In the data rows, 50 means zero.
Here are some points, one per row:
{48, 54, 55, 50, 40, 48, 85, 55, 56, 30, 40, 49, 49, 36, 28, 63, 60, 45, 45, 55, 28, 43, 71, 41, 55, 41, 64, 58, 29, 57, 34, 36}
{52, 53, 70, 63, 48, 60, 76, 49, 54, 68, 54, 57, 40, 57, 64, 62, 55, 62, 48, 48, 75, 48, 59, 62, 56, 44, 61, 26, 27, 44, 48, 58}
{64, 59, 2, 66, 71, 51, 63, 42, 40, 47, 57, 68, 41, 50, 37, 53, 36, 42, 30, 69, 47, 61, 53, 52, 22, 60, 50, 60, 37, 44, 49, 60}
{38, 56, 52, 52, 36, 33, 29, 29, 37, 42, 62, 37, 41, 45, 65, 27, 45, 47, 56, 50, 33, 32, 61, 28, 50, 57, 57, 41, 64, 38, 81, 62}
{54, 67, 57, 59, 52, 30, 21, 53, 60, 49, 76, 33, 39, 48, 43, 78, 44, 43, 38, 44, 49, 58, 62, 53, 50, 56, 46, 67, 60, 40, 61, 49}
{52, 20, 61, 78, 76, 43, 46, 40, 65, 52, 21, 17, 13, 48, 65, 41, 48, 31, 57, 53, 57, 59, 48, 57, 66, 58, 47, 63, 47, 32, 38, 47}
{44, 52, 53, 36, 60, 63, 55, 52, 57, 59, 42, 81, 62, 52, 20, 55, 67, 21, 67, 43, 42, 63, 73, 42, 66, 76, 39, 56, 13, 36, 74, 48}
{50, 40, 77, 34, 29, 57, 45, 41, 46, 55, 36, 46, 64, 76, 33, 64, 68, 46, 55, 57, 48, 51, 63, 50, 59, 44, 31, 51, 37, 63, 48, 46}
{68, 64, 61, 47, 30, 67, 61, 61, 57, 41, 74, 34, 36, 64, 11, 70, 44, 36, 66, 43, 41, 21, 31, 43, 59, 56, 18, 31, 51, 48, 39, 60}
{28, 62, 58, 57, 57, 52, 59, 43, 31, 64, 56, 57, 79, 52, 38, 21, 42, 44, 67, 43, 80, 46, 56, 41, 67, 22, 64, 66, 55, 55, 46, 59}
{62, 41, 52, 58, 41, 33, 58, 49, 43, 59, 28, 66, 60, 77, 63, 65, 40, 54, 23, 72, 42, 58, 54, 25, 28, 51, 37, 58, 52, 56, 64, 54}
{50, 35, 70, 45, 44, 36, 52, 64, 44, 55, 63, 75, 67, 30, 34, 26, 44, 52, 77, 50, 41, 72, 45, 36, 39, 51, 41, 41, 54, 38, 53, 60}
{51, 64, 41, 35, 39, 34, 54, 60, 53, 54, 59, 63, 36, 68, 37, 62, 72, 39, 34, 37, 60, 31, 25, 50, 45, 49, 46, 37, 57, 52, 46, 67}
{46, 61, 56, 51, 49, 62, 38, 38, 47, 47, 58, 40, 48, 51, 74, 40, 45, 32, 50, 59, 37, 49, 46, 39, 82, 49, 65, 45, 20, 75, 25, 56}
{60, 71, 31, 66, 24, 52, 35, 75, 35, 30, 33, 74, 52, 42, 71, 39, 44, 52, 40, 78, 50, 42, 49, 59, 35, 55, 80, 60, 72, 56, 67, 42}
{57, 60, 53, 40, 57, 30, 24, 41, 62, 60, 41, 64, 52, 40, 51, 52, 39, 58, 44, 46, 50, 52, 46, 42, 56, 46, 69, 37, 71, 46, 49, 45}
{32, 57, 40, 57, 21, 68, 42, 64, 50, 42, 60, 35, 59, 46, 55, 64, 71, 55, 66, 32, 47, 49, 64, 14, 34, 40, 49, 67, 34, 57, 37, 30}
{51, 37, 55, 72, 61, 70, 57, 57, 43, 41, 55, 44, 31, 49, 36, 39, 60, 42, 49, 30, 35, 28, 34, 51, 36, 51, 57, 73, 47, 81, 52, 54}
{39, 52, 23, 66, 61, 35, 37, 50, 68, 81, 10, 53, 52, 40, 80, 82, 82, 28, 62, 21, 44, 45, 37, 78, 64, 39, 24, 13, 64, 20, 25, 64}
{39, 59, 65, 38, 71, 38, 36, 49, 27, 67, 32, 48, 40, 29, 63, 45, 41, 66, 41, 59, 61, 53, 34, 59, 16, 52, 46, 47, 56, 48, 47, 30}
{51, 67, 57, 63, 58, 82, 29, 46, 63, 46, 49, 38, 46, 59, 38, 41, 43, 69, 36, 52, 44, 65, 44, 64, 55, 64, 54, 63, 59, 53, 51, 49}
{49, 50, 53, 43, 48, 59, 54, 48, 56, 39, 49, 61, 40, 53, 55, 46, 54, 54, 29, 27, 54, 49, 30, 55, 68, 83, 45, 62, 49, 23, 54, 45}
{36, 38, 41, 37, 34, 66, 75, 37, 51, 71, 41, 50, 33, 31, 64, 50, 46, 64, 43, 60, 66, 75, 36, 62, 44, 53, 46, 61, 63, 64, 48, 57}
{63, 56, 20, 24, 55, 42, 83, 60, 50, 21, 43, 47, 50, 80, 67, 60, 45, 68, 36, 99, 44, 43, 60, 44, 42, 15, 25, 46, 45, 45, 56, 52}
{55, 39, 57, 28, 54, 55, 31, 50, 46, 64, 54, 54, 37, 41, 50, 62, 37, 55, 42, 71, 55, 40, 60, 56, 28, 81, 40, 64, 73, 45, 46, 47}
{65, 50, 64, 47, 38, 59, 66, 43, 45, 45, 56, 28, 35, 48, 34, 57, 68, 35, 42, 47, 51, 74, 38, 63, 63, 32, 57, 37, 48, 63, 61, 50}
{28, 50, 66, 60, 69, 69, 48, 58, 46, 36, 56, 49, 31, 57, 38, 44, 49, 49, 37, 39, 18, 49, 62, 47, 70, 62, 52, 39, 57, 54, 53, 49}
{67, 38, 45, 64, 66, 49, 52, 25, 46, 35, 48, 57, 79, 39, 51, 51, 41, 37, 52, 56, 45, 44, 67, 41, 51, 66, 49, 53, 49, 46, 44, 53}
{62, 46, 67, 29, 50, 40, 47, 52, 44, 49, 58, 63, 52, 61, 49, 33, 60, 81, 99, 51, 57, 55, 51, 57, 69, 41, 44, 71, 66, 48, 42, 23}
{49, 63, 57, 57, 53, 58, 67, 55, 70, 52, 39, 31, 47, 49, 54, 42, 64, 40, 51, 32, 51, 67, 67, 48, 41, 64, 45, 34, 49, 65, 34, 68}
{49, 60, 51, 40, 46, 60, 51, 57, 54, 46, 59, 46, 61, 60, 68, 55, 46, 37, 64, 53, 34, 47, 74, 75, 60, 36, 37, 80, 41, 65, 57, 36}
{47, 52, 51, 61, 38, 20, 32, 27, 74, 53, 58, 43, 67, 41, 35, 37, 21, 62, 46, 36, 55, 43, 30, 44, 64, 44, 37, 38, 59, 64, 54, 39}
{71, 22, 57, 37, 41, 41, 42, 42, 36, 59, 50, 70, 40, 39, 40, 49, 47, 54, 44, 40, 57, 34, 75, 32, 47, 38, 41, 53, 16, 55, 44, 76}
{33, 31, 67, 31, 47, 73, 65, 72, 68, 34, 56, 29, 69, 53, 35, 57, 72, 49, 47, 63, 54, 43, 35, 63, 40, 62, 51, 53, 53, 45, 51, 42}
{38, 61, 32, 63, 24, 45, 35, 79, 53, 64, 24, 47, 24, 46, 83, 43, 27, 42, 60, 34, 44, 40, 41, 64, 42, 24, 55, 42, 51, 22, 26, 63}
{40, 53, 25, 69, 40, 60, 46, 48, 30, 68, 52, 49, 59, 42, 32, 54, 58, 59, 47, 60, 48, 50, 62, 54, 48, 67, 92, 65, 47, 48, 46, 72}
{29, 47, 53, 18, 22, 32, 33, 37, 52, 13, 40, 51, 39, 85, 70, 48, 39, 55, 57, 54, 62, 47, 47, 67, 48, 54, 53, 12, 32, 64, 65, 35}
{69, 54, 40, 53, 69, 31, 86, 46, 71, 34, 67, 35, 88, 57, 52, 36, 55, 54, 58, 47, 14, 32, 52, 56, 39, 35, 40, 66, 58, 31, 43, 36}
{62, 47, 40, 48, 60, 55, 18, 48, 59, 66, 68, 61, 36, 48, 59, 62, 44, 45, 53, 55, 37, 48, 34, 38, 54, 60, 61, 56, 38, 52, 78, 54}
{60, 84, 51, 34, 47, 55, 63, 55, 50, 47, 41, 27, 79, 59, 50, 73, 58, 41, 47, 27, 81, 56, 36, 43, 56, 57, 72, 45, 50, 79, 46, 56}
{46, 32, 60, 41, 64, 43, 44, 61, 56, 51, 70, 43, 45, 55, 53, 76, 36, 48, 45, 50, 69, 56, 64, 58, 59, 51, 44, 72, 63, 75, 44, 59}
{32, 49, 35, 71, 54, 43, 49, 66, 15, 34, 56, 62, 22, 52, 56, 53, 53, 60, 61, 48, 55, 53, 25, 64, 75, 50, 49, 45, 45, 41, 48, 61}
{53, 51, 51, 45, 49, 37, 41, 53, 68, 49, 59, 43, 51, 43, 34, 26, 55, 68, 61, 44, 55, 45, 41, 36, 20, 38, 64, 54, 65, 57, 36, 68}
{51, 42, 31, 58, 69, 58, 45, 47, 51, 71, 54, 65, 48, 38, 50, 34, 46, 56, 59, 37, 73, 54, 53, 50, 44, 52, 67, 29, 99, 39, 59, 20}
{57, 49, 39, 51, 46, 42, 50, 77, 46, 76, 52, 22, 69, 43, 55, 42, 59, 54, 35, 63, 61, 50, 69, 46, 64, 52, 43, 52, 27, 75, 59, 37}
{58, 44, 56, 47, 51, 47, 23, 21, 40, 53, 73, 82, 67, 39, 43, 20, 59, 28, 36, 51, 64, 63, 49, 41, 47, 45, 44, 37, 57, 23, 52, 39}
{45, 42, 53, 31, 57, 86, 51, 48, 44, 23, 28, 39, 66, 47, 40, 61, 39, 59, 38, 46, 43, 54, 44, 51, 38, 55, 49, 40, 55, 31, 85, 39}
{70, 31, 32, 53, 74, 33, 86, 37, 31, 53, 65, 51, 74, 72, 52, 39, 24, 61, 52, 55, 29, 68, 42, 56, 56, 36, 65, 46, 45, 42, 36, 38}
{32, 38, 70, 81, 59, 50, 63, 44, 59, 57, 29, 63, 39, 16, 76, 48, 60, 72, 58, 67, 62, 48, 50, 52, 33, 38, 41, 41, 40, 53, 46, 61}
Along one direction, these points spread out more than along any other. Take the direction at right angles to it along which they spread out most. Go by this last direction. For each point below, how far along it does it lie, from 0 to 99? 50 is the average, and the first point above lies past it. One standard deviation of the points above along it is 16.
{65, 50, 64, 47, 38, 59, 66, 43, 45, 45, 56, 28, 35, 48, 34, 57, 68, 35, 42, 47, 51, 74, 38, 63, 63, 32, 57, 37, 48, 63, 61, 50} 67
{60, 71, 31, 66, 24, 52, 35, 75, 35, 30, 33, 74, 52, 42, 71, 39, 44, 52, 40, 78, 50, 42, 49, 59, 35, 55, 80, 60, 72, 56, 67, 42} 30
{50, 40, 77, 34, 29, 57, 45, 41, 46, 55, 36, 46, 64, 76, 33, 64, 68, 46, 55, 57, 48, 51, 63, 50, 59, 44, 31, 51, 37, 63, 48, 46} 61
{52, 20, 61, 78, 76, 43, 46, 40, 65, 52, 21, 17, 13, 48, 65, 41, 48, 31, 57, 53, 57, 59, 48, 57, 66, 58, 47, 63, 47, 32, 38, 47} 71
{69, 54, 40, 53, 69, 31, 86, 46, 71, 34, 67, 35, 88, 57, 52, 36, 55, 54, 58, 47, 14, 32, 52, 56, 39, 35, 40, 66, 58, 31, 43, 36} 30
{45, 42, 53, 31, 57, 86, 51, 48, 44, 23, 28, 39, 66, 47, 40, 61, 39, 59, 38, 46, 43, 54, 44, 51, 38, 55, 49, 40, 55, 31, 85, 39} 42
{51, 42, 31, 58, 69, 58, 45, 47, 51, 71, 54, 65, 48, 38, 50, 34, 46, 56, 59, 37, 73, 54, 53, 50, 44, 52, 67, 29, 99, 39, 59, 20} 32
{38, 56, 52, 52, 36, 33, 29, 29, 37, 42, 62, 37, 41, 45, 65, 27, 45, 47, 56, 50, 33, 32, 61, 28, 50, 57, 57, 41, 64, 38, 81, 62} 37
{70, 31, 32, 53, 74, 33, 86, 37, 31, 53, 65, 51, 74, 72, 52, 39, 24, 61, 52, 55, 29, 68, 42, 56, 56, 36, 65, 46, 45, 42, 36, 38} 21
{32, 49, 35, 71, 54, 43, 49, 66, 15, 34, 56, 62, 22, 52, 56, 53, 53, 60, 61, 48, 55, 53, 25, 64, 75, 50, 49, 45, 45, 41, 48, 61} 62
{55, 39, 57, 28, 54, 55, 31, 50, 46, 64, 54, 54, 37, 41, 50, 62, 37, 55, 42, 71, 55, 40, 60, 56, 28, 81, 40, 64, 73, 45, 46, 47} 37
{57, 60, 53, 40, 57, 30, 24, 41, 62, 60, 41, 64, 52, 40, 51, 52, 39, 58, 44, 46, 50, 52, 46, 42, 56, 46, 69, 37, 71, 46, 49, 45} 40
